Turns, then the turns between two rows, first turn first; the first pair answered
turn K:
[ 1.19 -2.16  3.22  2.52 -1.89  2.30  0.08 -3.48  1.82  4.86 -4.57 -0.92
  2.24  1.75 -0.48 -1.78 -0.52] |-> [ 1.80 -3.13 -1.03  2.57  0.81 -2.77  2.26 -5.83 -1.10 -3.72 -3.65 -0.84
  1.78 -0.21  1.86  1.12 -1.83]
[ 0.56  0.36 -0.41 -1.13 -0.33  0.17 -0.15  1.08 -1.37 -0.78  2.19  0.88
 -0.26 -0.36 -0.05  0.80  1.10] |-> [ 0.65  0.06  1.00 -0.90 -0.83  1.42 -0.60  0.72  0.40  1.35  1.35  0.68
 -0.19  0.33 -0.75 -0.34  1.55]
[ 2.25 -1.33 -0.94  0.12  0.11 -1.28  0.46 -1.80  0.08 -2.29  0.72  0.31
  0.12 -0.45  0.76  0.70 -0.48] |-> [ 0.37  1.05 -0.57 -0.20 -0.70 -0.70  0.22  1.28 -2.29 -1.24  2.28  1.27
 -0.75 -0.50  0.56  1.28  0.79]
[-0.61  1.59 -0.59  1.56 -2.04 -2.20 -0.54  1.16 -1.22 -0.42 -0.74  0.25
  0.53  2.16  0.94 -1.27 -1.73] |-> [-0.50  1.49  0.04  1.96 -2.00 -1.90 -1.05  0.81 -0.42  0.74 -1.01  0.05
  0.79  2.60  0.53 -1.92 -1.69]
turn N:
[-0.18 -0.48  1.59  1.97 -0.16  2.18  0.31 -1.52  0.54  3.25 -3.21  0.64
  1.71  0.29  1.03 -0.23 -1.82] |-> [-1.43  2.01  0.30  1.07 -0.78  1.48  1.17  1.80 -3.59  1.34  0.45  2.21
  0.17 -0.51  2.10  1.55 -0.63]
[ 2.43 -1.45  0.40  0.62 -0.83  1.02  1.36 -1.75 -0.98  3.09  0.32  0.68
  0.38 -0.43  1.88 -0.14  0.04] |-> [ 1.39  0.24 -0.62 -0.85 -0.71 -0.64  1.44  0.57 -2.51  0.53  3.14  1.85
 -1.03 -1.35  1.76  0.88  1.17]
[ 0.42  0.75  0.48 -2.65  0.80 -0.79  0.36  1.87 -0.84 -3.57  4.13  0.90
 -1.89 -2.17 -0.92  0.98  1.33] |-> [ 1.84 -1.75  1.74 -2.21  1.74 -0.74 -1.59 -1.12  4.13 -2.38  0.71 -0.58
 -0.42 -0.80 -2.21 -1.61  0.74]
turn H:
[-0.93  1.79 -0.92  0.98 -0.14 -1.45  0.69  0.52 -2.39 -1.66 -0.02  0.27
  0.21 -0.06  0.61  1.29 -0.11] |-> [-0.58  2.08 -0.06 -0.38 -0.19 -1.71 -1.04  1.96  0.88 -1.95  0.98  0.38
 -0.24  0.91 -1.35  0.27  1.26]
[ 2.82 -3.75  1.69 -2.21  1.28 -0.65 -0.36 -0.97  4.60  0.41  1.47  0.43
 -0.36  0.57  0.14 -0.71  0.72] |-> [ 1.52 -4.20  0.07  0.49  1.71 -0.30  1.58 -3.48  1.32  0.98 -2.11 -0.12
  1.47 -0.31  2.88  0.34 -1.84]
[ 0.54 -0.13 -0.97 -1.46  1.34 -1.05 -0.29  1.33 -1.19  0.44 -0.96 -0.56
 -1.11  0.69 -1.70  2.07  0.28] |-> [ 0.49 -0.11 -0.82 -1.22  1.61 -0.90 -0.71  0.87 -0.77  0.66 -1.96 -0.87
 -1.15  1.00 -2.36  1.38  0.25]
turn Y:
[-2.63  1.18 -0.71  0.67  0.20 -0.52  0.58 -1.16 -5.40 -0.43 -0.15  0.78
 -1.02 -0.35  1.40  1.19 -1.29] |-> [-4.17  2.43 -0.48 -0.09  0.43 -1.13 -0.69  0.71 -4.21 -1.43 -0.17  0.69
 -1.30 -0.25 -0.32  0.25 -0.44]
[ 1.06 -1.31 -0.08  1.63  2.05 -2.61  0.89  0.22 -1.51  0.16  0.97 -0.74
 -2.06  2.26  0.06 -1.63  0.01] |-> [ 0.71 -0.74  0.26  1.01  1.88 -2.57  0.26  1.16 -0.88  0.40  1.55 -0.72
 -2.32  2.45 -0.58 -2.10  0.40]
[ 1.04  0.52  0.41 -3.68  0.66 -2.32 -1.92  2.74  3.67 -4.45  4.50  1.03
 -1.82 -0.16 -3.17 -0.44  2.85] |-> [ 5.32 -1.13  1.55 -3.14 -1.94  1.99  1.38  0.44  1.14  1.04  6.10  2.15
 -1.93 -0.07  0.08  1.13  2.06]
turn W:
[-0.38 -0.63 -2.18  0.42  0.65 -1.03 -1.38  0.69 -0.74 -1.91  0.65 -0.22
  0.32 -2.19  0.36 -1.18  0.85] |-> [ 0.87 -1.60 -1.37  0.24  0.82 -0.55 -1.70 -0.67  0.95 -1.28 -0.05 -0.70
  0.70 -1.75  0.13 -1.70  0.68]
[ 0.15  1.81  0.42 -1.58 -1.35  0.25 -1.43  2.72  0.31  2.96  1.68  0.07
 -1.49 -0.35 -1.91  1.82 -0.17] |-> [-2.06  2.58 -0.40 -1.26 -0.61 -0.66 -2.20  3.33  0.07  1.25  0.44 -0.39
 -1.35 -0.35 -2.24  1.50 -0.28]
[-4.16  1.11 -2.33  2.14  1.47 -2.02  0.75 -0.14 -3.86 -2.81 -3.22 -0.63
  1.66 -0.96  1.40  0.07 -0.88] |-> [-0.91 -1.95 -0.44  2.58  1.54 -0.51 -0.38 -3.77  1.37 -0.49 -5.48 -1.94
  2.47  0.20  0.27 -2.20 -1.15]
[ 1.99  0.29  2.00 -0.28 -1.32 -0.03 -0.71  1.46  0.38  0.14  2.78  1.36
 -0.83  0.45 -0.80 -0.98  1.02] |-> [ 0.00  1.28  1.20 -0.16 -0.92 -1.21 -1.19  2.62 -0.68 -1.55  2.12  1.39
 -0.82  0.17 -1.08 -0.14  0.98]
Then:
Each pair is 2 to 3 turns apart.
[ 2.03  0.32 -0.05 -2.83 -0.16 -1.81 -1.24  1.10  2.72 -2.86  4.59  0.71
 -2.04  0.14 -1.43  0.55  1.52] |-> [ 0.00  1.30 -1.59 -2.03 -0.01 -2.07  0.48  1.52 -1.87 -3.71  4.18  1.15
 -1.99 -1.02  0.66  2.34  0.71]
Y, W
[-1.82  0.83  0.58  2.61 -0.19  0.97 -0.92  1.31  1.54  5.02 -2.13 -0.48
  2.47  0.26  0.24 -0.74 -0.49] |-> [-2.24  1.45 -2.35  1.86  0.47 -1.28  1.20  1.78 -3.35  0.69  0.50  0.85
  1.25 -1.34  2.57  2.51 -0.83]
W, Y, N
[ 3.91 -0.43  0.09  1.15  1.75  2.43  2.58 -1.10 -0.27  0.98 -1.54  0.33
 -0.27 -0.30  1.14 -1.33 -2.75] |-> [ 2.25  1.63  0.64 -0.01  0.78  3.10  2.53  2.08 -1.75  2.20  0.71  1.07
 -1.42 -0.12  0.77 -1.01 -1.28]
N, K
[ 0.95  0.23  2.69 -3.01 -1.10  1.24 -2.11  3.63  2.35  0.73  3.95  1.19
 -0.83  0.50 -2.17 -2.48 -0.63] |-> [ 2.88 -2.83  1.91 -2.41  0.95 -0.45 -1.97 -0.84  4.62 -2.38  1.33  0.02
  0.33  0.01 -1.82 -2.66 -2.08]
N, K, Y
[ 4.52 -1.78 -0.83 -0.89 -1.15  1.65  3.28 -3.02 -2.37  0.75  3.40  1.61
 -0.41 -0.52  2.93  3.07 -0.13] |-> [-2.17  2.54 -1.77 -0.14 -1.08  0.26  2.08  2.04 -6.23  0.03  2.07  1.69
 -0.53 -1.07  2.04  3.35  0.58]
K, K, W
[ 1.02 -1.87 -0.55  0.92 -0.67  1.54  2.18 -2.20 -0.50  1.79 -0.39  0.46
  0.52 -0.09  1.03  1.13 -1.33] |-> [-0.43 -0.54 -0.88  0.25 -1.33  1.25  2.89  0.11 -2.61  1.84  0.98  0.92
 -0.33 -0.28  1.17  1.76 -0.68]
K, K
[-2.16  3.45  2.94 -4.68 -0.29 -0.24 -2.92  5.48  2.50 -2.86  5.57  0.49
 -1.29  0.20 -2.47 -1.58  1.73] |-> [ 2.60  1.06  2.29 -4.99 -1.24  1.08 -0.20  2.41  0.33 -2.22  8.89  1.69
 -2.08 -0.30  0.55  0.76  1.12]
Y, N
[-1.31 -0.14 -1.72  0.66  0.20 -1.81 -0.79  1.02  0.10 -2.97  0.45 -0.35
 -0.83  0.54 -0.10  0.36 -0.85] |-> [ 2.10 -2.07 -0.51  1.09 -1.05  0.94  0.58 -1.51  0.62  0.31  0.73 -0.28
 -0.87  0.98  1.15  0.73 -1.57]
N, W, H
[ 2.66 -3.00 -0.86 -0.31  2.16 -1.31  1.77 -3.24  0.51 -0.53  0.92  0.78
 -0.65 -1.11  1.23  1.16 -0.17] |-> [-0.15 -0.18 -1.79 -0.09  1.61 -1.07  2.34 -0.46 -3.32 -0.18  1.31  1.63
 -1.39 -1.89  2.34  2.18 -0.05]
W, K, Y
[ 1.14 -0.59 -0.19 -0.69 -1.45  1.30  1.94  1.64 -1.72 -0.46  3.19  1.55
 -0.67 -1.11  0.84  0.83  0.23] |-> [-1.01  0.10 -1.24 -0.41  0.28 -1.29  0.38  2.30 -0.75 -4.05  1.52  0.76
 -0.38 -1.53 -0.18  0.16  0.56]
Y, Y
[ 1.48  0.47  0.18 -1.43 -1.37  2.03  2.35 -1.41 -3.69  1.98  2.18  1.66
 -0.29 -0.23  2.84  2.50 -1.69] |-> [-3.90  3.51 -0.09 -1.32 -0.74  0.44  0.31  2.32 -4.23  0.66  0.26  1.11
 -0.30 -0.03  1.01  1.45 -0.81]
Y, K
[ 4.60 -3.32  0.76  1.39 -1.21  2.87  1.63 -1.30  2.45  2.77 -0.31 -0.38
 -0.09  1.63  3.94  2.97 -0.92] |-> [ 2.82 -3.81 -1.90  1.53  1.47 -1.33  0.62 -2.41  3.14 -3.32 -2.07 -1.45
  0.30  0.88  3.37  3.12 -1.27]
H, Y
[ 2.58 -0.21 -1.77 -2.66  0.27 -2.87 -3.34 -1.68  4.77 -6.57  3.87 -1.23
 -0.91  1.31 -0.85 -0.28  1.92] |-> [ 0.30  2.62  1.10 -2.94 -2.35  1.00 -4.45  2.80  4.56 -0.45  4.53 -0.41
 -1.35  2.42 -2.16 -1.63  3.30]
K, K
[ 0.18  1.41  0.46 -2.00 -1.24 -1.24 -1.42  1.68 -1.40  2.00  3.97  0.53
 -1.52 -0.02  0.66  1.72  1.33] |-> [ 0.97  0.56  0.53 -0.72 -1.56  0.42 -0.24 -0.11 -2.50  4.04  2.40  0.51
 -0.69 -0.13  2.13  2.05  0.16]
Y, K
[ 3.95 -1.24  1.24 -0.75 -0.57  2.77 -1.00  0.95  2.67  3.12  2.70  0.85
 -0.60  0.53  0.61 -0.24  1.01] |-> [ 3.10 -0.70 -1.63 -0.95  0.23  0.02  0.69  0.57 -1.36 -1.53  4.51  1.69
 -1.17 -1.19  2.63  2.41  0.50]
K, W
[-0.17  3.10  1.00  2.42  1.51  0.78 -1.06 -1.31 -1.09 -0.39 -2.16 -1.34
 -1.18 -0.82 -0.89 -2.88 -1.75] |-> [ 2.23  1.54  0.22  2.09  1.78  0.49 -0.05 -3.44 -1.44 -1.83 -1.05 -1.07
 -1.55 -1.13  0.15 -1.86 -2.21]
W, K
[ 2.15 -0.28  0.00 -1.34 -0.37  1.41  0.58  1.17  0.24  0.68  3.10  0.85
 -0.23  0.84  0.14  0.45  0.73] |-> [ 0.36 -0.25 -1.58 -0.63  1.81 -1.46 -0.24  0.31  0.65 -3.46  0.83 -0.22
  0.31  0.40 -0.30  0.04 -0.02]
Y, Y
[-0.83 -2.41  0.66  0.50  1.32 -0.92 -0.77 -1.91  2.90 -0.96 -2.78 -1.66
  0.91  0.60 -0.87 -1.43 -0.79] |-> [ 1.52 -2.31  2.26  0.05 -0.96  2.13  0.36 -1.44  2.73  2.90 -0.68 -0.47
  0.36  1.04 -0.06 -0.91 -0.20]
Y, Y
[-1.95  1.59 -0.02  0.28 -1.28  0.99 -0.90  0.84 -1.17  1.44 -1.06  0.34
 -0.71  0.72 -0.14  0.85  0.48] |-> [-2.38  1.48 -1.21  0.59 -0.24 -0.69 -0.95  0.11 -0.97 -1.32 -1.16  0.10
 -0.20  0.34 -0.01  0.96  0.19]
Y, Y, N
[-1.88 -0.39 -1.72  2.66  0.56 -1.82  0.13 -2.83 -1.83 -0.72 -3.64 -0.71
  1.64  0.25  1.32 -0.92 -1.83] |-> [-2.09 -0.89 -0.46  2.43  0.53 -0.73 -0.60 -2.77  0.04  0.44 -4.42 -0.66
  1.32  0.65  0.07 -2.01 -1.35]
K, W
[ 2.07  0.74 -1.18 -2.68  0.44 -1.57 -0.51  1.50  0.48 -3.68  4.97  0.96
 -2.02  0.62 -0.69  0.80  1.95] |-> [ 4.60 -1.84  0.80 -1.42  0.48  0.42 -1.22 -1.84  4.39 -0.12  2.01 -0.02
 -0.61  1.53 -1.26 -1.21  0.67]
N, Y
[ 1.76 -2.12  1.48 -1.00 -1.79  1.01 -0.60  0.15  2.74  3.65  1.20  0.53
  1.33  1.56  0.45 -0.72 -0.75] |-> [-2.28  1.11 -1.00 -0.89 -1.37 -0.69  0.14  3.60 -2.59  0.47  1.63  0.96
  0.53 -0.07  1.43  1.28 -0.53]
N, W
[ 1.61 -0.11  0.66  1.60 -0.75  0.54  1.23 -1.30 -0.31  2.52 -0.17 -0.56
 -0.52 -0.04  1.59  0.67 -0.15] |-> [-1.19  1.58  0.68  1.04  0.23 -1.60 -1.33  1.41  1.25 -0.21 -0.57 -1.13
 -1.10  0.30 -1.09 -0.77  0.87]
Y, Y
